One vector is turned by the same rotation once a tick. Each row is the vector after some number of ticks, and that number follows the row.
The counts run from 0 to 462.
[155 116 125 144 114 179 141 131 155  99 130 122 135 137 113 173 166 164
 134  69  82 112 170 139 105 137  97  98 104 173 121 128 141 108 164 183
 158 180 132 178 122 113 126 127 140 134 109 115 116 128 147 133 169  82
 135 142 147 123] -> 346
[140 137 125 120 115 215 138 123 168 110 162 110 113 138 131 165 131 159
 144  95  94 125 162 136  92 144  73 110 108 164 145  97 120  87 133 145
 150 147 133 135 136 135 160 118 174 177 115 124 127 155 144 130 165  96
 130 106 137  99] -> 11
[133 127 134 122 112 214 134 125 149 116 144 102 121 124 130 172 143 150
 138  98  97 125 169 155  96 145  90 119  97 180 115  95 147  83 135 158
 151 134 108 146 119 138 140 123 174 171 101 117 133 163 138 120 161  88
 133 106 139 107] -> 2
[136 128 133 120 129 192 131 127 143 128 134 107 164 159 147 165 151 138
 163  90  96 126 134 117 103 120  88  93  90 204 164 113 133  80 146 136
 133 165  94 115 103 117 127 115 146 150  90 144 141  98 154 126 166 101
 142 129 122 133] -> 284
[146 126 137 138 149 172 154 146 168 122 146 135 115 149 116 177 157 142
 146  90  90  93 143 133 110 144  92  96  99 186 152 124 131 105 125 139
 143 189 111 145 122 122 138 128 146 148  71 117 108 120 137 137 186  87
 142 139 120 114] -> 328
[153 130 168 119 139 194 153 162 134 106 139 111 150 148 128 166 142 116
 144  64  95  94 135 139 112 124  99 111  93 200 141 128 149  84 149 149
 170 151 102 135 107 131 128 120 144 136  81 127 140 116 152 114 144  88
 132 132 128 115] -> 305
[144 143 141 133 132 216 127 122 169 120 154 105 106 127 134 168 140 146
 145 108 100 127 171 159  92 146  84 111 101 158 154 101 129  93 125 133
 155 147 107 137 131 147 151 111 165 181 120 119 114 168 146 133 162 103
 136  98 124 108] -> 3
[117 150 121 121 117 204 147 120 180 123 156 127 105 146 142 168 132 157
 149 111  89 109 146 134  93 125  66 101 103 178 150  94 130  91 133 140
 133 167 121 122 132 124 152 136 155 172  96 138 124 131 142 150 182 105
 131 120 142 128] -> 24
[123 168 150 126 115 210 151 155 160  96 149 107 114 136 149 171 134 141
 141  90  92 101 167 172  77 111  83 111 109 164 122  92 148  84 165 159
 160 143 124 139 123 147 126 143 126 151 119 135 137 143 149 137 131 116
 126 128 153 132] -> 22
[140 144 107 110 129 178 130 151 132 112 145  97 161 143 131 176 134 166
 148 111  96 126 165 150  75 153  97 117  94 191 153  73 130  87 124 116
 116 146 103 118 119 133 124 138 183 166 105 139 135 129 156 145 156 107
 143 118 131 116] -> 262
[146 160 119 122 139 154 146 160 165 135 140 132 139 104 139 169 135 131
 137 152 103  68 132 170  82 134  98 113 115 201 155 134 135 102 150 162
 149 155 107 146 163 126 159 122 158 136 110 118 102  95 169 154 170 105
 139 140 154 158] -> 393
[158 146 137 138 154 202 129 163 132  95 148  81 157 157 150 170 144 137
 153  88 107 139 175 158  87 128  98  97 111 174 172 100 137  77 142 129
 156 153  98 133 113 137 112 128 137 155 124 145 128 123 157 130 125 122
 142 125 113 121] -> 286
[140 127 138 127 128 206 125 125 128 113 125  93 164 156 143 168 160 144
 148  79  86 144 163 145  98 118 107  92  98 189 160  97 153  82 151 136
 147 158  90 127 103 121 111 122 128 145 118 142 142 122 161 129 138  95
 148 129 129 128] -> 285
[134 166 127 140 127 208 120 105 168 149 145 109 134 110 129 160 164 135
 151 120  74 110 133 152  70 104 116 116 104 159 144 134 121  86 169 146
 135 147 104 136 125 134 158 101 143 156 138 134 113 124 186 159 167 129
 127  98 143 131] -> 215
[158 142 163 118 150 185 130 146 146 112 130 110 162 138 106 169 145 138
 130  91  80  91 156 164 109 112 105 122  88 181 163 133 158  95 168 139
 158 152  84 139 129 130 124 127 133 130 124 128 118 115 175 178 124 113
 132 130 159 144] -> 70
[141 155 129 116 123 207 127 132 137 122 142  92 153 114 120 168 147 148
 130 106  73 116 163 180  58 136 118 135  98 153 137  94 133  88 154 131
 144 128 111 128 127 147 134 121 167 156 149 127 131 153 176 155 143 109
 141 104 155 116] -> 237
[154 133  99 128 134 183 133 133 143 117 128 115 143 107 129 170 148 160
 120 138  98 110 181 190  84 141 119 108 129 175 143 105 155  98 142 168
 157 155 110 166 159 118 136 127 151 139 148 114 100 127 173 157 152  87
 151 142 167 138] -> 391
[145 146  97 145 135 175 152 114 172 134 152 137 112 115 148 151 152 146
 155 116 105  87 113 137  81 129 108 107 131 192 134 121 103  90 136 158
 146 157 128 153 136 118 168 105 169 153 104 132 102 115 183 124 183  83
 121 126 140 105] -> 178
[153 123  93 146 155 185 145 117 159 125 150 125 122 116 160 162 148 154
 140 128 116 112 148 168  98 158 117  96 135 179 142 101 123  81 106 168
 154 167 114 157 136 131 146 115 173 149 109 123  85 137 168 117 175  80
 143 133 130 110] -> 161
[186 139 135 155 159 166 115 150 139 100 134  94 149 118 153 162 160 140
 138 102 112 105 170 175 101 160 123 104 111 173 154 118 124 100 139 166
 172 158 105 161 142 153 122 113 153 124 128 112  88 147 177 108 145  94
 152 140 129 121] -> 136
[156 138 140 114 154 158 139 166 140 129 129 117 168 135 107 174 157 136
 138 112  84  69 135 152  99 135 117 116  90 200 149 136 144  97 153 151
 146 170 101 127 125 126 120 141 142 121  81 105 125  94 153 142 166  93
 155 155 146 138] -> 98
[125 148 103 151 121 179 148 101 165 146 136 132 114 111 140 155 171 147
 150 120  95  92 121 147  78 112 123  99 120 198 110 117 132  85 152 172
 136 154 114 155 120 114 149 121 146 146  94 135 113 114 180 132 178  89
 122 124 147 120] -> 187
[159 144 124 117 166 169 146 175 155 127 154 116 169 149 114 176 140 136
 150 123  91  82 130 142  96 127  99 109 108 181 171 147 131  86 153 147
 141 177 113 116 136 120 136 135 143 137  93 118 117  79 150 155 169 120
 146 150 137 138] -> 89
[140 170 130 125 136 200 134 151 140 120 152  92 148 109 125 174 145 136
 135 122  87 107 163 188  58 129 118 138 103 157 122 103 142  78 153 143
 140 124 103 138 122 157 133 130 169 155 135 126 119 143 167 158 141 138
 130  98 145 126] -> 229
[144 176 117 161 152 170 143 141 177 134 155 122  98 105 145 163 159 132
 157 133 112  85 136 170  67 124 111 113 123 182 133 120 116  92 144 144
 135 145 104 159 127 141 154 117 154 160 109 137  92 125 184 151 160 133
 116 113 128 125] -> 194
[166 114 103 143 140 194 131 118 141 107 135 103 150 118 159 157 160 155
 138 101 108 124 159 157 102 150 125  98 130 169 138 113 122  82 137 188
 169 166 124 161 131 130 131 111 159 129 128 118  99 139 174 101 159  77
 146 142 137 112] -> 148
[164 159 108 131 139 167 117 122 164 136 132 104 133 115 125 151 158 146
 151 145  98  89 145 158  74 127 111 111 119 187 182 126 108 103 161 137
 152 152 116 140 166 115 165 104 139 148 146 128 104 101 194 149 158  97
 146 137 149 133] -> 409
[142 178 143 149 128 184 128 126 171 140 144 116 121 100 130 155 166 122
 152 112  86  85 123 158  69 108 114 129 103 178 133 141 116  92 174 143
 144 132 101 151 124 142 160 103 153 149 123 133 110 126 195 152 156 125
 116  99 143 130] -> 207
[150 145 105 148 136 187 128 106 156 122 145 108 120 106 117 162 163 162
 142 115  99 113 163 169  75 140 117 125 118 178 118 101 124  91 136 147
 130 134 108 173 126 131 147 117 181 164 128 128 101 152 183 156 158 110
 121 102 142  97] -> 201
[126 176 149 119 123 177 132 158 143 131 132  99 149 136 153 172 151 125
 152 111  79  99 141 161  62 115 107 115  77 188 157  95 139  92 156 116
 137 146  88 106 116 147 118 127 136 143 106 141 137 118 171 146 145 117
 149 123 139 153] -> 260
[150 132  97 119 160 209 118 107 143 128 145  75 158 125 139 162 161 163
 151 131 101 125 155 157  82 142 123 122 112 166 132  96 124  54 137 169
 141 142 117 124 119 145 129 136 161 153 105 123 117 135 166 115 153 105
 142 125 136  96] -> 452
[176 149 147 134 176 157 127 170 156 124 141 111 153 140 115 166 155 132
 144 121  87  76 149 159  93 143 116 109  99 173 187 138 120 107 147 124
 151 179 103 121 150 136 132 124 138 136 112 113 100 108 167 154 164 104
 161 148 134 133] -> 101
[150 128 129 130 116 180 130 114 170 128 133 141 142 114 128 164 149 150
 125 109  82 100 145 144 106 133  97 104 102 175 164 147 130 112 154 169
 160 176 109 157 157 110 160  95 151 135 137 117  95 119 172 157 183  85
 139 128 159 151] -> 373
[148 142 164 141 147 199 155 157 150 112 136 113 128 150 131 166 163 118
 147  71  79  96 150 157  99 107 111  91 105 167 155 129 146  92 158 147
 174 178 112 136 113 128 120 125  98 137 100 126 128 118 147 125 143  96
 144 145 128 125] -> 317
[179 148 145 158 151 172 140 170 167  89 153 117 113 139 119 170 156 149
 139  71  98  96 175 157  93 145  92 105 110 156 156 130 119 118 148 144
 167 178 128 174 138 138 132 121 137 147 125 120  98 141 155 138 150 102
 134 136 124 108] -> 339
[155 166 128 120 123 157 132 146 149 128 123 107 148 103 127 153 150 128
 143 130  97  67 131 159  71 120 115 122 111 208 143 127 129  97 179 164
 157 131 117 147 154 123 152 115 144 126 122 122 126  97 192 133 147  91
 133 141 162 145] -> 406
[160 135 102 122 159 208 113 104 140 128 142  69 159 124 137 157 166 160
 150 130 104 130 161 160  81 138 124 120 116 163 142  99 117  55 144 166
 149 141 121 127 123 139 135 128 153 150 122 126 117 136 175 117 147 106
 142 126 134  94] -> 448
[166 116 121 113 153 167 131 149 123 114 129 105 176 139  97 172 162 159
 128 106  81  99 163 161  99 154 121 115  99 188 142 115 149  97 143 152
 142 167 111 138 128 117 112 146 153 129  97 106 125 117 150 142 161  79
 161 154 150 116] -> 99
[150 123  95 143 139 184 152 130 138 111 143 116 145 111 163 163 149 149
 136 113 115 110 149 165  99 148 124  98 132 186 113 107 138  70 128 196
 160 157 120 165 127 128 131 125 163 131 103 116 101 128 166 102 163  79
 140 141 142 112] -> 156
[151 141 151 144 129 172 130 132 174 132 129 138 130 114 133 169 158 139
 126 106  82  90 154 161 107 133 101 102  93 169 162 145 139 119 157 163
 166 178  94 164 148 131 145 107 140 128 128 114  80 133 168 162 174 102
 141 126 150 162] -> 365
[175 151 153 137 149 155 121 164 146 118 125 101 161 133 129 159 169 128
 146  99  81  77 137 150  90 132 124 109  92 176 168 145 116 110 174 147
 164 173 112 124 138 131 123 117 124 117 112 113 118 106 175 124 158  91
 159 154 141 137] -> 110
[136 143 119 117 115 210 147 135 167 103 164 111 117 143 137 164 124 159
 147  97  95 119 159 136  90 137  63 112 108 168 134  96 120  81 136 153
 144 150 141 134 132 134 157 128 171 174 111 131 132 141 142 129 167 100
 123 112 139 101] -> 15
[147 121 148 136 122 171 144 131 164 118 127 136 124 140 108 171 168 153
 137  68  78  89 143 131 112 138  97 100  87 188 136 132 137 117 151 156
 154 185 118 158 118 115 135 118 141 137  84 115 116 127 153 133 180  72
 134 138 139 118] -> 337
[163 125 148 149 128 181 137 133 150  98 127 117 120 138 106 167 172 157
 130  61  79 108 177 155 102 141 106 104 102 164 136 120 139 115 150 153
 167 174 122 173 124 122 120 121 130 139 118 114 110 149 157 136 153  77
 141 139 144 111] -> 338
